(in the rows, 128 means zero)
Rotation paths and how fast each direction turns (degrees per step)
Each turn is a multiple of 5 degrees from 10 to 175, or 0.
Each row of a path follows its step; steps can be skipped.
Rotation 1:
step 0: [123 137 134 123 132 127 133 121 121 128 130 123 120 126 138 126 132 115
 136 134 127 121 130 132 119 125 125 127 126 127 132 119 135 141 132 137
 125 124 126 128 126 127 118 124 118 124 120 128 131 115 127 117 133 134
 131 152 129 128 127 119 131 118 125 121 126 127 130 114 127 131 128 122]
step 3: [120 136 136 122 132 133 124 130 123 129 128 122 131 129 136 120 130 133
 134 137 127 115 136 132 122 138 136 129 134 134 122 123 125 124 130 132
 126 119 129 131 115 132 121 123 143 125 133 138 121 119 127 123 132 126
 140 144 125 116 123 126 123 119 121 128 117 121 130 127 132 132 133 128]
step 4: [119 127 131 131 116 135 131 127 118 125 122 130 125 131 137 120 138 136
 133 125 134 124 121 120 117 132 140 125 133 139 133 131 133 127 127 140
 125 130 131 130 124 126 127 117 136 134 124 144 132 125 127 118 136 134
 133 140 123 122 134 121 133 127 133 126 119 121 126 123 135 121 140 130]
step 6: [131 130 135 129 126 131 119 129 119 122 142 127 135 123 129 127 132 129
 136 129 128 121 124 127 118 137 122 128 130 123 122 133 132 123 136 119
 118 119 128 127 126 129 125 134 136 122 124 136 133 118 137 114 133 142
 119 138 133 118 128 124 131 115 121 124 125 130 138 125 131 130 125 141]
step 8: [128 139 131 127 127 131 130 127 129 126 131 125 138 130 136 128 128 112
 131 138 133 122 131 125 115 133 130 128 127 130 138 127 125 137 129 137
 118 119 124 122 127 126 141 120 129 116 126 126 128 126 125 115 119 122
 125 147 123 124 127 118 124 121 139 129 122 128 120 118 134 129 135 129]
step 9: [125 131 134 128 127 131 130 123 124 126 141 137 133 133 131 124 129 122
 137 130 126 125 135 122 112 128 121 124 133 128 141 128 140 132 139 131
 132 120 135 126 137 129 120 124 129 121 131 135 136 115 129 121 129 133
 139 145 131 129 124 125 122 114 136 127 121 128 119 128 120 127 129 127]
step 13: [130 124 132 129 128 140 117 130 126 126 131 110 128 133 139 121 128 125
 135 130 122 120 122 124 124 131 134 126 127 126 141 134 140 126 127 144
 129 127 122 121 128 116 127 119 131 132 122 138 127 120 126 122 135 137
 133 134 117 125 129 116 133 125 133 117 123 123 132 119 125 125 129 136]
step 16: [128 138 133 127 125 126 131 116 128 126 131 117 124 125 145 122 128 117
 128 144 131 123 118 132 122 136 120 133 131 124 123 129 128 134 133 132
 131 119 120 130 128 127 123 125 134 112 129 128 126 121 125 123 140 131
 128 141 130 123 130 112 124 133 130 125 120 118 128 119 131 126 135 129]
step 17: [130 136 128 128 125 132 140 120 127 129 128 129 118 121 139 129 129 119
 124 133 125 124 127 121 123 131 130 120 133 131 132 121 137 143 132 134
 123 110 125 127 127 129 125 117 120 123 118 133 132 119 122 112 124 131
 141 142 123 127 133 128 124 122 133 121 125 131 127 123 135 128 138 126]
[128 128 126 127 128 128 126 131 127 128 131 130 126 128 127 130 129 124
 126 127 132 126 129 129 128 130 129 128 128 125 127 127 128 129 127 126
 128 129 127 130 130 130 129 126 129 128 126 128 126 132 130 128 130 127
 128 129 127 125 129 125 127 128 127 131 129 126 128 128 128 126 130 129] | 170
[127 130 127 129 126 129 129 126 128 128 130 129 125 126 130 129 126 124
 128 127 127 129 130 129 127 128 127 132 129 130 130 125 129 128 128 125
 129 129 126 125 127 129 126 129 126 129 130 125 128 130 130 126 126 128
 126 129 128 129 126 129 127 126 128 128 127 128 124 128 127 129 128 126] | 40
[129 128 130 128 126 130 126 127 128 127 129 129 128 127 128 128 130 128
 127 130 127 129 127 126 128 126 129 128 126 129 128 126 127 129 129 128
 130 130 127 131 126 129 132 129 127 128 126 130 129 128 127 127 128 125
 127 130 126 127 130 131 128 129 130 129 131 128 125 130 127 130 129 130] | 110
